Here is a table of points, one per row:
{ -1, -47,  39,  -5,  15,  15, -12,  -6,  12,  -8,  28, -10,  12, -46,  -8,   6,  16, -65, -11,  17,   1, -17,   5, 127,  30, -28,   1,  30,  14,  -6,  59,  -7,  46,  19}
{-62,  -2,   5, -28, -14, -14,  37,  17, -22, -12,  59,  -3, -13,  24,  22,  40, -35,  -5,  19,  21,   5,   2,  75, -14,   9,   4,  -3, -52,   0,   9,  68,  28,  -4, -28}
{-21, -40,   1,  32,  14,   6, -24,  -2, -34,  20, -10,  -9, -23, -24,   1,   2,  -8, -43,  47, -31,  13,  -2,  10,  38,  15, -19, -41, -18,  -9, -23, -38,  45, -26, -22}
{-19,  11,  40,   5,  30,  -2, -41, -20,  21, -19,   5, -45,  13, -28,  12, -38,  26,   2, -35,  -3,  -8, -12, -39, -13, -10, -35,   5,   9, -22,  29,  10, -11,  -9, -45}
{ 26,   3, -58,   9,  19,  55, -54, -34, -15, -69,  31,  -3,   8,  49, -74,  12, -38,   5,  -3, -25,  24,  58, -81, -15, -15,  -9,  18, -59,  16, -25,  16,  22,  37,  -1}
{  0,  35,  -4, -27,  -8,  -5, -18,   2,  24, -16,  57, -44, -52,  28,  13, -41, -49, -19, -28,   1, -22,  12,  -9,  10,  40, -27, -49,  15,  -5, -28, -22, -31,  24, -16}
{ 11, -18,  17,  31,  -5,  10,  42,  40,  31,  -8,  16,  23, -17,  10, -34,  -2,  28,  13,  10,  -4,  52,  37, -23,  15, -22,  15,  54,  -1,   0,  10, -55, -34, -64, -29}
{ 77,  -9,  54,  29,  12, -12,  48,   0,  -3,  -3,  35,   7,   7, -45, -52,  15,  15,  12, -59,  55, -23,  -3,  61, -36, -31, -38,   3,  -9, -64, -44,  37,  -6, -42, -30}
{  5, -16, -21,  -2,  22,  -7,   5,  20,  37,  17,  16, -38,  37,  -4, -32,  44,  20,   0,   3,  20, -27, -47,  13,  -1, -47, -14, -37,   2,   1,  52,  -9,   3,  -6,  31}
{-24,  11, -36,  22,   6,  15, -28, -13,  22,   1,   1,  35, -10, -12, -10, -31,  67, -29, -19, -11, -35, -12,   1,  14,  28,  -8, -18, -39, -23, -57, -63, -26,  -1, -33}
{ 10,  11,  14,  46, -10,  20, -31,  -5, -19,  23,  28,  29,  -7,  34, -27,  20, -23, -11, -25,  32,   9, -15,   2,  10, -18,  53,  23,  15, -14,   1,  11,  20, -11,  17}
{  16,   -5,  -23,    5,   -7, -108,   46,  -16,  -24,   25,  -33,    8,    6,  -39,  -46,  -37,    4,   19,  -28,   26,   40,  -49,   -4,   31,  -13,   20,  -32,   23,  -17,   62,  -35,   54,    8,   -9}
{-28,  28, -19,  28, -40,  -7,  43, -13,  13, -60,  11,  55, -11,  -4, -27,  -3,  -5, -38,  12, -47,  11,   2,  11, -12, -20, -25,   9,  14, -28,  21, -12,  34, -39,  37}
{-40,  -5, -27, -13,  28, -24,  -9,  26,  14, -22,  17, -12,  16,  16,  26,  21,  17,  73, -11,  18, -86,  27,   9,  48, -33, -41,  50,  26,   1,  25, -53,   8,   2,  21}
{-89, -62,  26,  -9,  17, -60, -52,  21, -14,  91, -51,  37, -17, -28, -34,  38,  14,  -2, -14,  13,  -7, -21,  27, -36, -40,  22,  19, -15,  -5, -59, -15, -14,  14,  -8}
{-36,  46, -29, -36, -37,   5,  78,  -7,  -1,  43,  -2,   7, 116,  34,  53, -43, -35,  33, -51, -15,   1, -52, -31,  47,  57,  27, -12,  10,  29,  13, -31, -36,  57,  11}
{ 49,   9,   3,  29,  50, -43,   3,  39,  -3, -28, -18, -22,  18, -20,  28, -14, -34,  30, -20, -34,  -6,  61,  28, -25,  -9,  51, -14,  14,  28,  -5,   3, -10,  -1,  29}
{  7, -51, -24, -58,  26,  25,  32,  -3, -32,  61,  14,  -6, -42,   9, -46,  -8,  53,  27,  -3,  32, -35, -50,  -4, -13, -69,  32, -50,  20,   7, -16,  12,   1, -13,  18}
{-37,   7,  -9,   6, -41,  10,  -2,  59, -23,   0,  23, -14,  49, -77,  17,  41, -36,  -4,  14, -35,  10, -13, -11, -52,  17, -41,  21,   7,  -7,  15,  20,   3,  27,   4}
{  88,   92,   48,  -28,  -45,   24,   11,   33,  -18,  -24,   33,    4,   67,   18,   64,  -20,   -6, -123,   24,   35,   68,    7,   -1,  -28,   26,    8,   10,   44,  -18,  -58,  -17,  -61,   31,  -27}
{-25, -15,  30, -78,  43,  66,  -2, -15, -70,  34, -11, -33,  -9,   4, -28,   3,  18, -61, -19, -24, -31,  15, -12,  -3, -49,   9,  38,   1,   4,  32,  49,  13, -12,  24}
{-31,   8, -10, -11, -39,   0,  -4, -15, -15,  11,  16,   1,   8, -31, -16,  -9, -26,  24,  52,  21,  -7,  -5, -20,  -4, -10, -21,   4,  13, 127,   2,   5,  12,  -9, -48}
{ -25,  -55,   13,   -1, -125,   10,  -13,  -41,    5,  -13,   -4,  -17,  -10,    0,   -1,   26,   20,   36,  -16,   31,   10,  109,   22,  -51,  -37,    8,  -11,  -27,   -6,   49,   10,   -3,   15,   25}
{-34,  11,  14,  38,  25,   8,  -5,  35,  -6, -32, -39,  14, -16,  65,  15,   0,  35,  41,  -5,  -2, -25,  12,  -4, -44, -17,   0,  12, -22,  12,  10,  40, -10,  23,  -7}
{ 30,  11, -35, -10, -70,  -5,  -8,  42, -27,  30, -30, -23, -18,   7, -19, -21,  43,  11,  22, -19, -15, -34, -14,  24,   0,  58,  23, -39, -12, -22, -27,  20,   0,  32}
{-22,  -2,  29,  13, -17, -13,  27, -35,  17, -48,  -2,  22,  -6, -12, -15, -50,  46, -14,  18, -28,   2, -15,   8,  10,  10,  32,  19, -21,  20, -22,  37,  19, -30,  19}
{ -7,  -6, -13,   3, -11, -20,   8,  -1,  -5,  28,  -7,  26, -26, -12,   3,  31,   7, -29, -17, -17,  -5, -18, -22, -16,  28,  18,   0,  59, -15,  45,  85, -30, -28,   9}
{ 22, -27,   1,  -9,   0, -11,   1,  10,  57,   4, -31, -22,   9,  25,   5,  22,   7,  -6,  12,  18, -27,  14, -10, -34,  78,   5, -91,  29,  -3, -25, -19,  -7,  22,  28}
{-52, 109,   0,  22,  23, -24,  -2, -42,  39,  80, -25,  16,  -7,  -5,  62,  27, -13,  74,  55, -32,  18, -19,  14,  60,  60,  22,  42,  44, -24,  68, -40, -19,  37, -64}
{  12,  -16,   20,  -48,   31,  -34, -102,   33,    2,  -35,  -74,   65,  -96,   -7,  -13,   56,  -84,  100,  -12,  -20,   45,   19,   63,  -23,   -4,   -6,   -5,   -5,   31,   24,  -11,  -92,  -21,  -47}
{  24, -101,   12,   29,   -4,   -7,  -20,  -10,   61,  -53,   46,   12,  -12,   22,   49,    6,  -41,  -11,   24,    0,   32,  -14,  -54,  -13,   52,   19,   47,  -20,   27,   44,   -8,    2,  -12,  -50}
{ 10,  48,  17,   6, -35, 127,  26, -53,  11, -53,   5,  13,  36, -81,  20, -40, -93, -23,  88,  40, -20,  -4, -43, -28,   6,  -4,  -4, -21, -40, -56, -19,  11, -34,  26}
{   4,  -21,  -47,   -5,   13,    2,   -3,   -2,    2,    8,    0,   21,   98,    8,    5, -120,   27,    5,    5,   12,   25,    1,   40,   28,   38,   -5,   -3,   25,  -22,   -4,   32,   74,  -10,  -28}
{ -6,   3, -33,   6,  80, -11,  47,   5, -26,  -7, -34, -63, -27,   7, -11,  17,  -1, -22,  19,  24,   6,  35,   8,  22, -18, -22,  17, -13,  -3, -52,  27, -26, -28,  35}
{ 12,  43,  -7,   5,  29,  21, -49, -21,   5,  21,  29,  33,  -6,  38,  38,   0,  19,  -9, -28,  19,  40, -25,  47,  -2, -24, -33, -12, -11,  -5,  12, -50, -15,   7, 100}
{ 20,  -2, -12, -32,  -8, -13,   5, -11,  -3,  16, -35,   3,  -5,  10,  30,  28,  11,   5,  28, -47,  -3,  20, -38,  18,  -7, -19, -40,  25,  -4, -57,  -1,   6, -27,  20}
{ 40, -13,   5, -20,   0,  24,  32,  15,  24, -12, -20, -18, -14,  23,   9,  -9,  52, -42, -60,  38,  10,  36,   0,  -6, -72, -28,  11,  28,   7, -12,   1,  16,  19, -37}
{ 65,  36, -21,  45,  29, -30, -20, -20,  14,  38, -13, -37, -41,  -1,  31,  36, -42,  40,   2, -45, -13,   0, -12,  -2,  45,  -5,  16, -92, -17,  32,  64,  45,  24,  17}
{ 34,  -8,  39,  10,   2,   5,   7,  -9, -48, -26, -30, -10, -17,  45,  -8,  -5,  24,   6,  12, -37, -29, -40, -12, -38,  24,  25, -22,  15, -12,  15, -62,   3,  31,   8}
Along one direction, these points spread out more than along any other. Take the direction at right angles to it along which they spread out most. Then take the direction at right angles to both along which they spread out most. Go by this last direction. For each point below, how far along it does it lie, from 0 to 99? 50 is the average, and the first point above lies past it. One standard deviation of the points above along it is 16.
{ 30,  11, -35, -10, -70,  -5,  -8,  42, -27,  30, -30, -23, -18,   7, -19, -21,  43,  11,  22, -19, -15, -34, -14,  24,   0,  58,  23, -39, -12, -22, -27,  20,   0,  32} 64
{-89, -62,  26,  -9,  17, -60, -52,  21, -14,  91, -51,  37, -17, -28, -34,  38,  14,  -2, -14,  13,  -7, -21,  27, -36, -40,  22,  19, -15,  -5, -59, -15, -14,  14,  -8} 66
{-21, -40,   1,  32,  14,   6, -24,  -2, -34,  20, -10,  -9, -23, -24,   1,   2,  -8, -43,  47, -31,  13,  -2,  10,  38,  15, -19, -41, -18,  -9, -23, -38,  45, -26, -22} 52
{-28,  28, -19,  28, -40,  -7,  43, -13,  13, -60,  11,  55, -11,  -4, -27,  -3,  -5, -38,  12, -47,  11,   2,  11, -12, -20, -25,   9,  14, -28,  21, -12,  34, -39,  37} 45
{ -6,   3, -33,   6,  80, -11,  47,   5, -26,  -7, -34, -63, -27,   7, -11,  17,  -1, -22,  19,  24,   6,  35,   8,  22, -18, -22,  17, -13,  -3, -52,  27, -26, -28,  35} 52
{  16,   -5,  -23,    5,   -7, -108,   46,  -16,  -24,   25,  -33,    8,    6,  -39,  -46,  -37,    4,   19,  -28,   26,   40,  -49,   -4,   31,  -13,   20,  -32,   23,  -17,   62,  -35,   54,    8,   -9} 83
{ 26,   3, -58,   9,  19,  55, -54, -34, -15, -69,  31,  -3,   8,  49, -74,  12, -38,   5,  -3, -25,  24,  58, -81, -15, -15,  -9,  18, -59,  16, -25,  16,  22,  37,  -1} 18
{ 49,   9,   3,  29,  50, -43,   3,  39,  -3, -28, -18, -22,  18, -20,  28, -14, -34,  30, -20, -34,  -6,  61,  28, -25,  -9,  51, -14,  14,  28,  -5,   3, -10,  -1,  29} 40
{ 10,  11,  14,  46, -10,  20, -31,  -5, -19,  23,  28,  29,  -7,  34, -27,  20, -23, -11, -25,  32,   9, -15,   2,  10, -18,  53,  23,  15, -14,   1,  11,  20, -11,  17} 49
{ 40, -13,   5, -20,   0,  24,  32,  15,  24, -12, -20, -18, -14,  23,   9,  -9,  52, -42, -60,  38,  10,  36,   0,  -6, -72, -28,  11,  28,   7, -12,   1,  16,  19, -37} 57
{ -1, -47,  39,  -5,  15,  15, -12,  -6,  12,  -8,  28, -10,  12, -46,  -8,   6,  16, -65, -11,  17,   1, -17,   5, 127,  30, -28,   1,  30,  14,  -6,  59,  -7,  46,  19} 64
